Each path below is one point turned by a fixed rotation once a step. After each direction that follows a path, write how fast that rotation turns it, in degrees per step (0 if it stays still).
Each turn is a multiple of 5 degrees from 10 to 175, or 0.
Each row of a path follows its step; steps can be skipped.
path 1
step 0: [ 2.41 -0.68 -0.61 -3.37 -1.90  1.02  0.26 -0.91  0.78 -1.25 -1.14  3.01
  3.15  0.77 -3.12  0.67  1.71  1.60 -1.89 -4.43  0.64 -1.44 -1.06  2.44
  3.60  1.94 -1.26  1.27  2.47 -0.12 -0.81  0.74  3.38 -1.06  4.70 -1.45
 -3.56]
step 1: [-3.91  1.43  2.30 -0.49  4.39 -0.28 -2.20 -1.27  0.27 -0.76 -0.19 -1.79
 -2.61 -1.39 -0.14  1.19 -0.56 -1.93  1.44 -1.96 -2.25  0.67  1.93  1.37
  3.19 -3.50 -0.48 -1.85  2.31  3.17  3.03  0.69  3.25  2.78  4.30 -0.56
 -1.35]
step 2: [-0.08  0.24  2.78  0.70 -2.62  2.76 -2.39 -2.75  0.33 -1.40 -1.19 -0.50
  2.82  1.01 -3.51 -2.70 -2.60 -2.96 -1.50 -0.52  0.35  2.46  2.86 -1.84
  1.88  0.42 -1.92  0.05 -0.79  0.27 -1.52  0.84  5.62 -4.17  0.00  2.83
 -1.42]
step 3: [ 0.47  4.07 -0.05  1.80  0.19 -1.34 -1.41 -0.71 -0.16 -3.05 -1.44  0.96
  1.27  0.23 -1.50  0.77  0.93 -1.03  1.17 -1.21  2.90 -4.25  1.05  3.70
  3.69  2.18 -0.44 -3.13  5.51  2.83 -1.88 -1.53  1.01  1.38 -0.80  0.48
 -3.49]
step 4: [-3.17  0.20  1.78  1.02  2.03  4.10  2.91  1.98  2.47 -0.95 -2.49 -0.12
  0.91 -0.30 -0.29  0.95 -5.49  0.67 -0.81  0.43 -0.17  2.77  0.92 -0.21
  1.02  0.77 -1.57 -1.92  1.98  4.44 -1.12  5.17  2.36  1.43  1.75 -0.53
  0.64]
step 5: [-3.38  0.14 -0.06  1.40 -1.60  1.00 -5.04 -1.30 -1.13 -2.99  0.42  5.04
 -1.78  1.15 -1.68 -2.33 -1.35 -2.06  1.10  1.18  3.88 -1.01 -0.90 -1.34
  1.87  3.70 -2.22  0.19 -0.83  2.69 -0.37 -0.08  0.60 -1.55  3.26  2.75
  1.03]
step 6: [ 2.34  1.43  0.07  0.26 -3.49  3.77 -1.23  1.68 -2.05  2.24 -1.95 -0.91
 -1.47 -4.44 -1.05  4.09 -2.45  0.58 -2.38 -1.27  1.78 -2.85 -1.65  0.39
  3.09  0.13 -3.42 -1.22  2.73  2.65 -1.87 -0.09  0.50  1.03  1.42 -1.20
 -2.93]
step 7: [-2.44  1.06  3.31  1.23  1.17  1.55 -1.24 -0.37  1.66 -1.69 -3.06  0.00
  1.68 -0.56  0.46  0.94 -2.14 -1.53  3.02 -0.84  4.51  3.34 -2.70  1.47
  2.00 -2.72  1.44 -1.56 -3.55  2.09  1.38  2.43 -2.37  0.60  4.37  1.35
 -2.26]
step 8: [ 1.78  0.44  0.56  0.58 -1.71  1.95 -2.58  0.68  2.72  1.61  2.02  2.56
  0.91  0.06  2.33  0.75  0.51  0.15 -1.60 -1.35  0.20 -0.40 -1.18 -3.20
  3.47  2.36 -2.44 -1.78 -0.64  0.28 -1.94 -0.41  3.41  0.66  2.60  7.99
 -1.17]
step 9: [-0.07  0.44  0.67  1.05  0.10 -1.56 -0.28 -0.23  2.26 -0.57  1.43 -0.88
  1.31 -0.02 -2.14  2.01 -0.84 -0.98 -4.09 -2.39  6.89 -2.61 -1.76  1.94
  0.19 -2.38 -2.48 -0.65  2.97 -0.79  1.68  0.87  1.56  2.50  4.47 -2.11
 -2.38]
step 10: [-1.15  0.32  2.56  0.33  2.40  1.20 -3.17  0.22  1.11 -0.81 -0.83  2.01
  1.72 -3.16 -0.95 -2.46 -4.83  0.39 -0.58 -4.17 -3.63  2.23 -0.95 -0.51
 -1.71 -1.07 -0.52 -2.14  0.26  1.83  3.86  1.46  0.44  1.92  1.80  3.67
 -3.86]
Directions:
[-0.69 -0.56  1.11 -0.38  0.10 -0.56  0.42 -0.72 -0.05 -0.31 -0.05 -0.59
  0.72  0.28  0.35  0.14 -1.01  0.68  1.05  0.29 -0.86  0.22  0.09  0.44
 -0.13 -1.52 -1.52  0.07 -0.93  1.27  0.79  1.22 -0.70  1.63 -0.48 -0.14
  0.18]
125
[ 1.09 -0.60  0.00 -1.38 -0.73  1.41  1.03  0.20  0.03 -0.18 -1.33  0.23
  0.92 -1.16  0.35 -0.59  0.52 -0.78 -0.65 -0.51 -0.93  0.38 -0.55 -0.37
 -1.16  0.09 -1.35 -0.17  0.37 -0.33 -0.87  1.01  0.72 -0.07 -0.11  0.29
  0.54]
175
[-0.65  1.05  0.05 -0.57  0.55  1.76  1.01 -0.28 -0.12 -0.03 -0.22 -0.15
  1.59  0.55  0.36  0.78 -0.60  0.20  1.11  0.44 -0.44 -0.21 -0.85  1.18
  0.15  0.87  0.35  0.47  0.36 -1.07  0.29 -0.82 -0.85 -0.32 -0.59  0.80
 -1.25]
95
[ 0.37  0.21  0.68  0.72 -0.47  1.39 -0.08  1.36  0.01 -0.62 -0.30 -0.16
 -1.23  1.30  0.64  0.18  0.89  0.34 -0.87 -0.47 -0.42 -0.68 -1.17  0.31
  0.01 -0.80 -0.21  0.86 -1.82  0.13 -0.66 -0.39 -0.87  0.41  1.05  0.05
 -0.31]
40
[-0.39 -0.84 -0.02 -0.47 -0.90 -0.69 -0.89 -0.20 -0.72 -0.06  1.11  0.97
  1.13  0.40 -1.04  0.77  1.66  0.73 -0.29 -0.39 -0.65 -0.70 -0.51  0.13
  1.22  0.86 -0.97 -0.68 -0.41  0.06 -1.20 -0.12 -0.36  0.06 -1.15  0.54
 -0.07]
130
[ 0.03  0.61 -0.30  0.28  0.47 -0.40 -0.82  0.56 -0.91 -0.78 -0.04  0.54
 -0.54 -1.13  1.11 -0.61  0.98 -0.86  1.41 -0.61 -1.01 -1.07 -0.35  0.37
 -0.55  0.13  0.35 -0.57  0.65  0.81  0.90 -0.77  0.01  1.14 -0.04  1.65
  0.43]
160
path 2
step 0: [ 2.24 -0.83  0.91  3.88 -2.13 -4.38 -1.68 -2.79 -3.06  0.20 -0.89 -7.06
 -0.95 -0.06 -0.96 -0.92  1.88 -1.51  2.46  1.20  2.09 -1.07 -1.34 -0.77
 -1.70 -2.42  0.69 -0.11 -2.57 -0.22 -1.19  4.40 -2.14  1.34 -1.40 -0.48
  0.37]
step 1: [-1.18 -0.22  0.83 -1.91 -1.79  3.41 -3.01  1.63  2.17  3.06 -0.57 -0.16
  1.58  2.23  2.50  2.13 -0.47 -1.76  0.74  4.18 -0.43  0.83 -3.15  6.38
 -0.94  0.76 -0.98 -0.11 -1.20 -0.39 -1.03 -5.78  0.70 -1.61 -1.48  0.90
 -0.99]
step 2: [ 0.44  0.71  1.01  3.35  4.36 -5.62 -1.24 -0.43  1.64 -1.67  0.11 -4.26
 -3.13 -2.93  0.30  1.02 -2.33  0.56 -2.23  1.99  0.71 -3.15 -1.00  0.50
  0.18 -1.45 -0.23  2.31 -0.68 -1.16  1.00  3.45 -1.37  2.42 -3.15  1.52
  2.12]
step 3: [-2.48 -0.21 -0.42  2.99 -5.25  3.34 -0.91  0.65  2.08  2.84 -2.61 -1.57
  2.65  3.34  2.21  1.82  3.79  0.36  2.96  2.30  1.29 -1.88 -1.63  2.29
  0.17  1.50  1.00 -0.38  1.60  0.68 -1.77 -0.61 -3.34  0.47  0.46  2.92
 -1.75]
step 4: [ 1.61 -0.73 -2.42 -1.18  2.62 -5.42 -3.62  0.35  3.29  1.24 -0.11 -2.81
 -0.28 -2.84  1.70 -2.05 -3.16 -1.91 -4.29  2.11  1.40 -0.82  2.19  0.94
  0.59 -3.88 -0.18  0.51 -0.81 -1.38 -1.70 -4.14 -0.98  1.33 -0.81  0.64
  0.87]
step 5: [-2.15  4.82 -0.18  3.72 -2.17  1.87  2.98  1.19  2.59  0.91 -3.52 -0.12
  1.67 -0.17 -2.40  2.34  2.83  1.14 -1.06  0.36  1.56  0.14 -4.52  3.25
  1.82  0.47  1.71  3.19  2.73  0.57  1.43  1.26 -1.13  2.36 -0.94  1.99
  1.81]
step 6: [ 4.01 -3.80 -3.36 -1.60 -0.18  1.20 -1.67 -1.52  3.12 -0.79 -2.83 -3.85
  0.74 -1.65  1.38 -2.75  1.20 -2.05  0.35  1.56 -0.76 -4.45  1.50 -1.38
 -0.14 -3.44 -0.14 -2.65 -1.97 -0.45 -1.65 -1.14 -3.81  1.69  1.44 -0.94
  1.96]
step 7: [ 0.04  5.50  0.44 -2.92 -1.28 -1.00 -0.61  2.56  0.14  5.02  0.04 -1.00
  0.30  0.73 -4.64 -1.47 -1.18 -1.30 -0.85  0.76 -0.96  1.36 -2.87  3.94
  2.71  2.06  1.76  3.58  2.82 -0.15 -0.85 -2.20 -0.95  2.66 -0.63  0.43
  1.19]
step 8: [ 3.04 -1.16  0.66  1.89  1.23  2.85 -0.16 -3.24  2.46  0.08 -2.91 -5.48
  0.31 -2.75 -1.01 -0.06  2.15  2.99  1.48  1.20  1.28 -0.45 -0.39 -1.82
  0.07 -5.13 -1.00  1.61 -3.57  2.07  1.18  1.46  0.05 -0.38 -1.75 -1.52
  4.03]
step 9: [ 0.88  1.49  0.13 -2.07 -0.56  1.78 -0.34  4.58 -1.46  2.79 -0.59 -1.56
 -0.84  1.17 -0.81  0.79 -0.36 -0.14  2.69  1.26 -4.76 -4.20 -1.79  3.92
 -3.11  1.84 -0.86  0.14  3.29 -1.90 -2.41 -4.56 -2.50  2.07  1.41 -0.03
  0.61]
step 10: [ 0.94 -1.11  3.18  0.65  2.68 -2.83 -1.62 -1.89  2.04  4.08 -0.96 -4.09
 -0.27 -1.97  0.47 -0.32 -0.26  1.46 -0.35  0.48 -2.70  3.43  2.59 -0.27
  1.93 -1.99  1.82  3.80 -3.15  3.28 -0.04  2.79 -1.64  2.86 -2.86 -0.12
  0.63]
Directions:
[-0.44 -1.50 -1.07 -0.44  1.00  1.16 -1.75 -0.12 -0.24 -0.92 -0.22  0.45
  0.62 -0.33  0.68 -1.37  0.65 -0.17  0.43  0.07 -0.02 -0.37 -0.52  0.34
 -0.54  0.50 -0.88  0.29  1.00 -0.10 -0.90 -1.35 -0.17 -0.78 -0.44 -0.67
  0.24]
140
[ 1.55 -0.21 -0.75 -0.76 -0.85  0.14  0.29 -0.38  0.97 -0.16  0.26 -0.53
  0.52  0.88  0.54  1.13 -0.37 -0.42 -0.21 -0.32 -0.11  0.29  1.49  0.68
 -0.98  0.95 -1.70 -0.02  0.02 -0.68  0.21 -0.27 -0.11 -0.91  0.79  0.87
  1.21]
140
[ 1.29  0.00  0.98 -0.81  0.18  0.99  0.93  0.41 -0.38  0.56 -0.56 -0.14
 -0.28 -0.84 -0.82 -1.16  0.24  1.33  0.28 -1.24 -1.35  0.39  0.49 -0.86
 -0.21 -0.26 -0.22  1.05  0.44  1.13 -0.12 -1.02 -0.33  0.41  0.98  0.29
  0.49]
25
[-1.84 -0.15 -0.23 -1.15  0.03 -0.69  1.33  0.40  0.89  0.84 -0.08 -1.32
 -0.02 -0.12  1.02 -1.35  0.10 -0.70  0.75 -0.47 -1.02  0.25 -0.62 -0.17
 -0.35  0.00  0.16 -0.79 -0.64 -1.03 -0.42 -0.38  1.08 -0.38  0.73  0.44
 -0.01]
130
[ 0.28  1.29  0.04 -0.68 -0.34  0.47 -0.44  0.41  1.98 -1.62 -0.10  0.10
  0.20  0.91  0.62 -0.32  0.60  0.86  0.05  0.39 -0.52  0.01  0.44  0.03
 -0.02 -0.17 -0.02 -0.16 -1.54  1.67 -0.93  0.13  0.69  0.05 -0.47 -0.54
 -1.04]
155
[ 0.13 -0.02  0.02 -0.92  0.96 -0.50 -0.69  1.17 -0.87 -1.04 -1.34 -1.02
  1.04 -0.88  0.00  0.19 -0.30 -0.21  0.20 -0.92  0.44 -0.34  1.26 -0.63
  0.29 -0.44  0.56 -0.64 -1.36 -0.28  1.17 -0.05 -0.76 -0.74 -1.06  0.64
  0.09]
170
